Each row is where one point has got to under a steady rotation. How many ticks took it there?
The counts run from 0 to 154.
[ -5   4  -9  23   4  -9  -4  -2 -15   9   6   5  -8   9   7  -5  14  15
   3   3  -7   0 -12 -11  -7  -4  27  -1  12   4  -7   8  -1 -10  16  -8
  -7   4   9 -12 -14  -1  -4  -3  14   5  -9 -12  -2  14]  71
[  5  10   5  15  -2  -2 -13 -10 -15   5  -1  11  -4  -6   4 -16   3  16
   0  -4  12  -3 -11 -10 -15   6  11  13   4   2  -7  10  17   1  13 -12
  -4  -4  -4  -9  -9   9 -21   0  16  -5 -12  -4 -13   8]  104
[ -8  13   6  13  -5   5  18 -10 -22  14   1  11  -6   1  -5 -16  -8   6
  -7  -1  -8  11 -14  -5  -4   2   4  -9  18  10  -4   2  14  -6  12  -9
 -10  -2  -3 -10  17 -10 -16   0   5  -1  -7  -1 -11  15]  133
[ -9  16   3  -1   2   0   2  -2 -13  10   6  12   6  12  11 -12  10  10
  -2   0 -11  -6  -6 -11  -7   6   4   1  20  -8   5   8 -14   9   9  -6
 -12  -1  -1 -16  22  -7  -9   8  12  13   1  13 -14   4]  55
[-11  16  -3  16  -5   4  14  -4 -20  14   3   8  -5   4  -6 -18  -4   8
   1   7  -9   8 -14  -4   1   3   9 -16  11  11  -2   7  16  -4  16   2
 -10   4  -5  -6   3 -10  -8  -2   7  -5  -9   0  -7  21]  132
[ -4  11  11   4   9   9  -3  -7  -9   7  -3  20  -1   1   2 -17   8  17
  -8  14  -6   2   4  -2 -16  -7  17  -5   8  -1   4  11   9  -4  12  -1
  -6   0   3  -8  11  -2 -14 -13  20 -13 -11  -9  -3   1]  137
[  8   0  -1   4 -17  -2  -5   5 -18   9   9   2 -12  -3  11  -9   0  15
  -2   0  18  -6 -14  -4 -12  10   6  -1  15   6  -4  10   8   3  12  -7
 -12   6   5  -7  -1  -4 -19  -9  13  -7 -13   0 -18   2]  102
[ -4  -1 -12  24  -4 -15   9  -5 -14  20   3   2  -3   9  10  -4   6  10
   5   2   1   4 -14  -8  -7   4  21  -2   7   5  -8  -1  -2 -11  15 -12
  -2  -1  11  -7 -10  -7  -8  -1  12   9  -5 -10   1  18]  72
[ -9  11  -2   3  18  -4   2  -5  -3  17  -2   9  -5   8   9  -5  16   7
   8  10   2  -1   9   3  -7  -5  20   4  13   2   8  -1  -3 -17  -5 -12
  -1  -3   1 -14  -4   6  -9 -11  22   4 -11 -17   3  21]  78
[  6  -4   9  -3 -13   6   2   5  -9  14  -1   5  -1   6   1  -6   5  18
  -2  19   4 -14  -4   4 -15  -5   4  -2  16  -3   2   9   7  -2   3  -4
  -6   8   5  -3   4  -6  -8 -15  29  -5 -17 -14  -3   3]  9
[-18  16   7   9  -1   5   3 -15  -7  13   3  16   2  -5   1 -15   7  11
  -4  -5  -3   5  -3  -6  -9   9  15  -9   5   4  15  -3   0  10  10 -10
  -7   5   1 -12   8  13  -5   5  19   9 -16 -14  -6  15]  44
[ -8   5  12 -12 -13 -10  -1   3 -20  21   1   9  -8  -8   5 -18  -9   5
   4  14   0 -11   8  -6 -11  11  13   2   1  -3  -5   1   0  -2  -5 -14
 -13  -6   3 -16  15  -7 -14   4  20  -3   1   4  -5   7]  27
[ -5   0   2   2 -13   2   6   5 -13  11  -2  16   0  19  11  -4   4  -1
   6  14  -8 -12   5   1 -13 -16  12   4  20  -5  -3   2  -3  -5   1  -8
 -12  -1  10  -8  20 -10  -7 -11  25  13   4   0  -1   4]  148
[ -8  -2   0   3  -9   8  16  -1   0  17  -1   4 -19   7  17  -6  16   9
   5  12   0  -5 -16  -7  -4   3  10  -9  15  11  -5   5  13 -10  -1 -12
  -5  -3   5  -8   4 -17 -13 -16  13 -11   0  -2  -6   0]  1
[ -2   8   1   1   6   9  -3  -4 -11  14  -6  15   0  -1   0 -17  11  13
  -4  15  -7  12   1  -2 -20  -6  20  -4   7  -3   1   9  11 -10   5  -1
  -2   1  -1  -6   1  -5 -13 -15  23 -18  -1 -16   5  11]  138
[ -2  14   1  -9   0 -10   2   3 -11  24  -4  -4   1   7   1  -6   5  11
   6  12  -6  -5  -9  -2  -8   9  -1  17  15   2  -3   3   0  -5  -1 -17
  -4 -10  -3  -8  -2  -1 -17  11  18   7  -3  -7   0  24]  86
[  3  14   1   1   7   1  -2   5 -13  10   0  -2  -4   1   3 -14   0   8
   7  20   8  -4   6  -6  -6  11  17   5  10   4   1  15  14 -13 -10   0
  -4   6  -7  -3  -8  -3 -21  -7  12 -11 -10  -5 -14  16]  98
[-13  12  -2  -4  -7  -2   4   0 -16  17   2   2   5  17  13  -8   3   3
  -1   2  -5   2 -12  -9  -7  13   1  -5  18  -6   8   4  -8   7   7  -7
  -8   3   4  -9  15 -13 -12  11  13  12   6  12 -10  14]  54
[ -1   7   6  -2   4   7   8  -3  -3  12   7   1  -7   3  16 -13   3  11
   4  11  17 -10  -5 -10  -3  16  -5  10  18   6  10  11   0   0  -4 -14
  -6  -2  -6  -8   9 -13 -22  -4   8  -4  -6   9 -22   3]  95
[ -7   1  -2  -4 -24   6   5   9 -12  17  -2   4  -7   9  11  -9   4 -11
  12  13  -3  -9   1  -2  -8  10  13  -2  10  -8  -2   4  11  -6 -12  -6
 -13   8   0  -1   4 -14 -11  -4  20  10   4   0  -1  11]  20
[  0   1   1   3  -5   4   5   1 -17  19  -5  12   6  23   5  -7  -5  -1
  11  18  -5  -8   1   2 -12  -8  10   1  16  -9   1   1   2  -7   6  -8
  -5  -1  10  -5  18 -16  -9  -4  23   9   4   3   0  12]  147
[-11  16   0  -1  16  -4   7   2 -10  17   5   5   7  14   8 -15   2   0
   8  17 -16   1  16  -8  -8   5  20  -2   3  -4   2  16  -9  -7   8   7
  -9   6  -1  -9   3  -1 -12  -2  15  -2  -2  -4  -4  16]  58
[-10   5  -3   9  18   0  -9  -4 -17   8   7  13  -6   2  10 -29  13  14
 -11   0   0   7  -9  -7  -5  13  21   3   6   3   4   6  -7   1  -3  -4
  -6   5   7 -15  -6  -5  -3  -2   0  -6  -3  -3  -8  17]  64
[  4   2   1   0 -21  -2  -1   6 -15  11   6   1 -18  -3   7  -6   3   8
  -6  -2  11  -3 -11  -2 -15   5   8  -2  23   2  -6  12  11  -8   5 -11
 -10   6   1  -5   0  -9 -24  -9  10  -3  -7  -4 -15   5]  101
[ -6   8  11  -5  -5  -5   4   1 -23  18  -1  12  -6  -7  -4 -20 -14  -3
   2   7  -7  -6   8  -8  -7  11  11   8  -1   5  -5  -1   6  -2  -5 -13
 -10  -7  -4 -15   6  -4 -13   8  18   3  -2   7  -7  16]  26
[ -3   7   8   3  -4   2   5 -12 -17  17   0  13   1  -3   5 -17  -1  19
  -6  13   1   0  -6  -4 -12  -1  -5  -8  14   4   3   7   4   4  14  -8
  -7  -4  10  -8  20  -9 -12 -10   8 -12  -3   4 -12   5]  135
[ -4   1   2  10   9  -9   2 -14  -3  20   1   8   6   8  19  -4  14  24
   8  18  13 -11  -2  -2 -10  -1   8   4  13   0  11  -2 -11   2   7 -13
  -3  -2  11 -13   1   4  -7 -15  13   1 -12  -7  -5   4]  76
[ -9   9   0  -3  -9   7   2   3  -8  13  -6  10   0   7   6 -11   3 -12
  11  11  -8  -6   5  -6 -10   6  21   5   6  -4  -2   5  14 -14 -18 -12
  -4   3  -5  -3   2  -8 -13  -2  25  12   1  -7   3  15]  19
[-11   6  -9  -6  -1  -1   9   4 -10  19   5   6 -11   8  12 -11   2  -2
  -5   6 -16   6   6  -8  -9   7  21  -6  10  -4  -3  10  -9 -21   1  -2
 -10   2   6 -10   9 -13 -19 -10   8   0   6   0  -9  13]  60
[ -7   6  -2   7 -22   7  -4   3 -14   7   4  10  -8   5  12 -26   7  -1
  -2   6  -4 -16 -11  -7  -6  12  12   1   7   2  -8   3   3  15  -8  -4
 -10  12  -3  -9   2   1  -2  -5  14   8  -5  -2 -15  12]  23
[ -3  10   5  17   4  16  -6  -6 -16   6 -10  18   5  20   4 -20   8  11
   0   5  -1   2 -11  -1 -15  -5   9   7   9  -3   8   0   7  10   6  -3
  -2   0   2  -9   7   2  -2   5  21   3  -5  -5  -2  16]  144
[-14   7   2   4 -22  -2   3  -9  -7  20   7  12  -7  -7   9  -3  13  10
  -9   3   3  -1  -7  -5  -6   6  13 -21  15   6   5   0  -3   3  10  -7
 -12  11  11  -6  10   5  -4  -7  11   9 -13  -6  -6   3]  42
[ -5   7   2  17   5  13   7 -13 -11   7  -2  10  -7   4   2 -22  10  10
   0  10   0  -5 -17  -7  -2   0   8   3  13  12   1   0  19  -3  -6  -5
  -4   5  -6  -9  -3   3  -3  -4  12  -7 -12 -14  -9  15]  4
[  4  15   0   0  12   1  -7   0 -10   5   3   3  -7  -1   5 -15   9  15
   6  20   5 -16   2  -7  -5   9  15  13  13   2   1  19   9  -7 -12  -5
  -6   2 -11  -8  -4   4 -19  -7  14 -11  -7  -4 -20   6]  97
[ -9  -2  -4  -3  -3  -2   7   8  -7  21  11   3 -12   4  19 -10   2   2
  -9   1  -7   8  -2  -5  -9  12  20 -11  14  -5  -2  11 -15  -8   4  -1
  -9   8   9 -10   8 -12 -16 -16   5  -1   6   2  -9   5]  61
[  2   3  10   4  -5   1  -1   0 -12  13  -9  10  -3   3  12   3   2   3
  10   2  14   3   9  -2 -19   0  17   6  10   2   4   3  11 -14   9 -19
  -5 -15  -1  -5   9  -4 -29  -2  24   1  -1   1  -2  -2]  107
[  2   4   7  14 -11   2  -5  -2 -14   1   7   7  -7   1   7 -15   1  18
  -1  -6  17  -5 -12  -8  -8   8  12  10  10   7   1  10   6   7  16  -9
  -6   6  -2 -14  -5   3 -16  -2  12  -6 -12  -1 -18   3]  103
[-10  -2   1   0 -26   9   7  15 -13   8   6   9  -9  17  14  -7   1  -8
  10   4  -2 -12  -1  -4  -5  10  10  -3  12  -3   0   6   2  -1 -10  -3
 -12   6  -1  -4   8 -10 -10  -5  23  16  -6   2  -6   5]  21
[ -5   6   2  12   7   9  10 -14 -17  20  -7   8  -1   2  -5 -18   1  14
   1  14   4  -2 -22  -4  -6   5   2  -3  12  12   3   0  16  -5  -7 -11
   1  -1  -2  -7  -4  -6  -3  -5  12  -6 -10 -12  -4  25]  5
[-14  19  -7   5  -6   6   0   2 -12  15  -1   6  -1  14   1  -8  14  -1
  -3  -8 -18  10 -10  -6  -5   8  19  -6  12  -4   2   6  -2  -5   3  -5
 -10   8  -1  -4   1  -4  -9  18  19  16   2  -3   0  24]  52
[-11  17   9   3  -4  11   3   7  -8   1   1   7 -15  10  11  -6  14   9
   9  15  -7  -8  -5  -6   1  -8  14 -15  20   6   5  15   8  -3   5   4
 -19   2   1  -6  10 -14 -10  -5  14  -7  -8   7 -11  -1]  129
[-15  15  13  -5 -16   3   3  10  -1   8   2  17 -20  -1  17 -11  12   7
   0  -8   2   6 -15  -1  -4   3   6   0  11  11  -2   2  -4  13  12  -5
 -19  -8   1 -13   8   3 -12  -1  17  -3  -7  13  -4   8]  122
[  5   2   1   0 -13  -3   7  11 -18   9   5   0 -15   1   2  -4  -7   2
  -1  -1   5   1  -3   1  -9   4  12   3  20   7  -7  13  12 -23   5  -6
  -7   6  -2  -5  -4  -9 -24  -5  14   0  -8  -2 -13   9]  100
